One turning vector, and how many ticks it has turned:
The counts run from 0 to 392.
[ 88 135 159 108 145 146 185 111  89 106 143 128 151 128 143 150 106 140
 135 125 168 132 137 164 119 119 131 158  62 139 172 122 145 101 133 140
  95 106 168 154 139 114 132 130 116 119  73 158 153 110 105 141 112 169
  78 116 134  96  69 134 143  80 171 162 131 135 150 124 119 166 147 140
 105 129 114] | 306
[107 168 135  83 175 143 168 104 117 145 139 116 169 136 131 158 112 151
 126 156 182 157 164 153 115  91 119 135  85 150 137 143 143 125 134 155
  83 100 135 150 150 123 133 116  78 134  78 120 127  89 126 122  97 173
 100 129 172 111  91 117 109  91 172 157 138 153 149 115 107 152 158 130
 122 138 107] | 220
[ 80 141 149 112 160 152 183 113 117 113 119  99 151 130 152 142 120 140
 117 142 171 148 140 157 112  80 142 158  66 164 163 134 136 106 148 166
  90  95 142 159 142 137 139 123 105 139 102 158 153 101 117 116 101 175
 103 117 147 105  96 139 128  83 166 154 105 141 126 116 115 160 180 125
 102 135  98] | 20
[ 88 136 171 113 149 151 184 108  88 109 139 133 149 130 141 150 106 140
 137 131 169 134 142 170 132 123 130 159  59 148 175 124 147 102 130 145
  91 110 168 155 146 114 132 126 115 112  84 156 151 107 117 138 111 168
  90 121 136  90  66 130 136  88 169 166 131 130 147 122 126 161 144 144
 102 133 114] | 305
[127 157 119 116 163  92 176 108 122 125 132 134 173 122 174 145 122 129
 128 143 169 142 161 175  92  84 104 146  55 145 150 132 152 128 107 127
 106 110 173 124 143 130 133 112  93 124  92 139 149 109 126 114  99 170
 100 102 167  85  85 132 126 100 173 177 141 146 129  95 123 143 136 119
 144 133 131] | 318
[ 80 127 135 105 169 147 180 124 117 118 118 109 146 136 171 139 116 139
 143 122 167 142 138 174 113  86 125 139  77 165 153 143 131  96 131 160
 102  74 140 123 131 133 139 116 104 128  98 157 150 116 116 115 107 168
 101  94 151  86  86 126 143  77 150 170 104 139 122 103 133 172 164 134
 116 143 100] | 205
[102 138 124  98 166 108 160 116  81 117 104 135 137 130 160 121 132 169
 134 117 141 158 135 145 136  70 134 155  63 174 161 110 118 111 144 143
 109 103 139 160 168 134 135  94  88 134 109 143 156 114 126 115  82 159
 112 147 150  80  74 138 117  88 151 165 119 154 139  86 126 147 156 141
 145 158 112] | 264
[116 146 126 125 148 127 163 125  90 114 104 116 160 145 164 139 140 148
 128 152 168 164 166 156 131  77 139 167  74 154 142 143 140 114 146 160
 113  94 163 144 162 118 115 122  98 134  95 125 126 105 142 114  68 166
 113 106 173 104  89 153 125  85 158 137 116 155 146 111 132 165 143 137
 120 171  95] | 144
[115 156 113 106 156 106 166 117  83 117 133 118 173 135 144 157 100 141
 113 145 163 151 159 160 112  97 128 135  73 136 141 126 138 127 149 138
 101 109 156 146 148 118 126 118  90 139  82 128 133 114 124 131  89 185
  82 109 167 103  88 144 126  87 167 158 157 168 143  98 115 147 133 144
 140 178 103] | 33
[ 98 139 147 124 164 140 177 109  90 130 131 112 152 125 167 154 124 163
 124 123 140 151 150 161 113 105 131 149  50 157 171 103 144 110 137 144
  92 111 162 186 148 129 136  98 104 126 134 154 153 115 110 129  99 172
 107 129 154 106  86 151 120 110 170 158 141 171 144  98 113 162 163 145
 130 135 104] | 231
[130 173 132 109 163 109 164 114  94 125 115 140 157 144 163 128 153 149
 125 154 182 147 149 141 130  85 126 158  77 139 129 150 141 124 125 133
 106  95 159 132 170 119 126 109  90 148  68 114 134 101 126 100  86 162
 101 129 174 113  90 131 121  87 190 152 116 151 157 114 115 146 156 129
 126 141 125] | 254
[106 139 137 123 155 118 166 116  79 112  96 120 150 139 157 132 144 157
 124 133 158 153 150 151 147  72 149 180  65 157 155 129 131 115 148 155
 108 103 157 166 169 122 128 106 102 138 100 143 139 105 135 101  76 165
 107 130 158  88  84 144 114  91 160 142 109 145 130  96 120 143 155 144
 120 174 111] | 51
[ 99 149 153 121 141 116 186 109  77  82 119 137 147 135 167 118 126 133
 121 135 175 148 115 148 131  96 141 167  64 169 171 140 142 105 152 142
 112  95 162 126 164 132 123 130 115 119  74 149 144 113 127 125 105 159
 103 118 142  99  70 153 133  76 166 161 108 137 137 127 128 148 171 118
 119 142 110] | 271
[138 167 131 117 159  95 171 111  74 110 118 151 159 140 172 119 124 137
 127 152 170 154 138 155 122  96 114 148  67 157 145 134 150 119 128 118
 107  95 164 116 169 117 113 115  81 136  84 120 136 117 125 117  81 157
 108 124 164  95  87 144 121  94 174 180 143 136 162 110 139 147 145 121
 144 142 122] | 70
[110 146 150 123 174 129 182 115  97 130 133 136 155 137 188 147 118 133
 147 130 163 132 146 185 109 121 103 137  61 150 149 128 155 103 101 125
  97  84 171 125 142 117 132 104  97 116 102 145 147 115 111 110 112 155
 102 108 159  82  86 120 128 108 167 189 145 136 140  98 140 165 145 141
 128 128 127] | 102
[117 159 116  98 175  98 170 115  82 120 126 139 163 134 161 146 111 131
 136 133 168 147 144 157 119  86 117 128  80 160 134 129 138 122 143 128
 114  87 149 115 161 109 127 106  87 134  65 126 125 111 137 110 106 156
  84 112 162  86  83 127 125  86 142 178 155 144 133  99 130 144 147 134
 146 180 119] | 282
[110 139 118 110 140 104 157 119  83 109 130 143 155 140 158 147 119 163
 134 118 152 152 154 170 124 105 126 160  74 134 148 136 135 127 133 140
 129 110 169 134 146 120 130 112 107 102  69 131 143 107 135 133  94 173
  86 100 164  95  58 134 139  77 172 155 129 178 137  90 119 149 114 151
 146 167 107] | 245
[101 143 147  99 177 141 167 108  96 132 114 131 144 133 160 146 124 154
 153 126 162 166 143 162 135  80 122 152  78 188 156 126 143 106 155 158
 108  88 139 146 165 119 125 101  90 105 100 141 127  94 156 109 110 137
 117 135 151  82  70 124 108 101 131 168 125 139 125 106 132 156 170 134
 133 158 102] | 82
[117 152 128 115 156 118 162 110 110 143 127 145 166 136 172 138 148 174
 148 126 156 162 164 154 119  90 114 153  71 159 145 139 143 138  99 138
 116 108 162 148 164 130 126  97  92 110 102 121 140 103 131 125  93 158
 123 118 181 103  70 136 117  95 172 147 117 187 157  98 108 158 138 150
 150 129 113] | 43
[106 153 150 112 145 143 165 110 109 120 126 137 142 142 171 143 150 159
 148 139 175 157 148 161 130 105 129 183  78 141 148 151 152 109 140 153
 124  96 169 144 153 122 133 112 114  89  69 128 138  88 143 115 111 159
 103 117 159 117  63 125 131  86 180 141 100 170 134 118 113 160 157 135
 119 128 108] | 149
[124 172 137 125 173 131 175 113 106 126 131 114 166 142 184 150 136 139
 122 161 180 153 152 158 100 107 121 146  75 139 131 147 159 119 134 139
 102  82 167 137 153 119 127 112  98 130  88 120 131 103 121 110 105 170
  98 106 179 128 101 134 122 101 185 154 130 173 143 117 117 162 173 128
 123 132 113] | 38
[111 160 144 103 182 137 177 103 123 151 131 139 162 136 163 149 128 147
 154 143 176 143 162 174 121  92 102 141  76 156 137 145 150 122  98 139
  88  89 154 133 155 121 128 103  79 120  89 127 136  94 129 106 107 151
 113 122 172  87  83 104 109 103 166 177 130 136 140 102 122 156 147 138
 121 120 131] | 8
[ 94 138 140 128 164 143 178 112  87 121 129 106 150 129 168 153 128 156
 119 125 143 144 145 157 110  98 135 154  52 155 170 102 143 107 145 145
  98 102 158 186 148 129 135 105 107 132 130 154 152 115 106 124 103 173
  98 122 153 107  92 153 125 105 167 156 138 172 142 102 112 164 167 140
 123 144 104] | 232
[112 136 128 122 158 133 161 124  87 127 123 113 145 137 188 155 124 161
 138 129 136 157 158 178  99 108 116 149  60 148 151 111 150 101 142 143
 111  89 168 157 141 123 130 100  98 110 124 142 150 115 121 127  95 171
 102 104 163 107  83 144 133 104 163 164 141 181 141  89 135 177 142 144
 138 152  96] | 139
[ 94 141 132  90 147 113 159 116  73 107 134 151 144 146 142 128 108 172
 134 114 160 149 125 152 134 108 138 145  86 149 151 142 120 124 132 135
 110 106 133 134 152 133 140 110  95 113  66 133 149 114 120 140  96 170
  89 124 155  96  59 123 131  65 177 163 114 172 153  98 113 141 135 153
 147 153 109] | 61
[104 160 123  86 172 132 175 123 108 134 136 120 163 132 151 153 126 129
 139 136 177 137 156 145 111  80 122 133  80 137 128 141 138 115 128 139
 107  80 149 131 145 112 139 119  98 151  53 131 137 105 109 113 106 164
  79 106 155  99  92 123 145  66 159 155 138 149 148 127 115 171 154 135
 120 152 113] | 3
[125 162 133  98 172 133 156 118  73 124 123 118 144 149 164 158 124 152
 128 152 161 149 157 164 119 116 123 158  76 119 123 125 149 100 162 134
 108  79 156 157 154 102 132 105  96 131  76 119 135  98 131 110  99 174
  75 130 161 118  92 127 125  97 182 162 145 160 148 108 129 164 151 140
 119 166 110] | 250
[120 156 125 119 154 114 165 107 115 140 128 140 170 131 178 137 157 162
 140 131 164 156 163 152 114  81 117 151  72 157 144 145 144 137  98 136
 116 107 166 138 161 133 128 103  94 118  91 120 141 105 127 116  95 159
 119 111 186 105  78 140 124  93 177 145 112 187 154 102 106 155 142 142
 150 127 115] | 42
[105 137 124 114 137 106 162 118  92 107 130 140 154 141 168 147 119 157
 137 117 157 147 144 172 119 106 129 166  74 134 146 137 139 124 130 137
 132 110 172 129 142 124 136 114 116  96  66 137 147 111 136 128 108 177
  85  95 164 100  57 134 140  77 173 156 119 180 131  91 117 147 125 150
 145 161 105] | 244
[104 137 125 101 163 119 160 123  77 113 114 131 142 139 165 128 104 155
 142 129 148 171 136 167 124  86 121 137  75 184 156 125 138 101 152 148
 109  86 137 121 158 129 122 109  77 115 111 137 138 114 140 126  82 154
 118 121 161  80  74 140 122  89 136 181 127 146 138  93 148 160 145 133
 149 169  94] | 173
[104 156 132 102 185 111 173 104  92 138 128 145 167 128 147 150 125 141
 144 117 172 135 147 151 137  74 128 130  83 170 139 136 129 134 121 137
  97  94 143 144 171 114 136  93  87 139  69 135 125 104 133  97 116 145
  93 130 163  76  83 117 108  85 145 167 139 141 129 100 107 134 163 144
 137 164 130] | 190
[ 92 138 146 101 165 156 173 113 102 134 122 111 154 129 137 146 116 157
 130 135 154 152 161 156 126  81 130 150  58 163 170 110 135 105 137 159
  83 108 143 186 150 127 131 118  87 138 122 151 149 104 112 128  81 171
 118 138 149  92  91 139 117  93 158 156 132 139 154 110 119 165 156 140
 111 136 102] | 17
[106 151 167 125 180 131 186  99  84 133 133 139 160 129 169 149 129 138
 144 127 166 125 140 165 127 112 121 142  59 167 159 121 150 113 113 124
  85  92 169 154 168 112 131 100 102 127 100 147 137 112 117 105 117 145
 104 132 153  85  86 123 107 113 161 175 149 130 139 111 122 151 170 144
 119 130 139] | 194
[113 147 111 106 153 100 167 115  83 105 137 117 169 131 148 158 100 142
 112 133 158 150 152 161 104  97 130 139  68 134 147 121 139 128 150 135
 111 108 161 145 143 121 136 117  97 131  76 134 142 116 125 131  95 187
  74 104 164 104  82 144 132  82 169 163 152 170 137  97 116 144 132 141
 138 177 106] | 32
[ 89 137 157 132 143 147 174 112  98 104 132 121 153 151 175 144 117 158
 134 139 173 153 137 181 126 129 132 157  85 159 156 161 151 111 132 160
 104  90 157 127 143 135 125 122 107  91  93 136 133 105 136 129 106 169
 111  95 171 114  69 133 120  88 174 154 102 170 126 101 122 159 156 145
 120 139  93] | 240
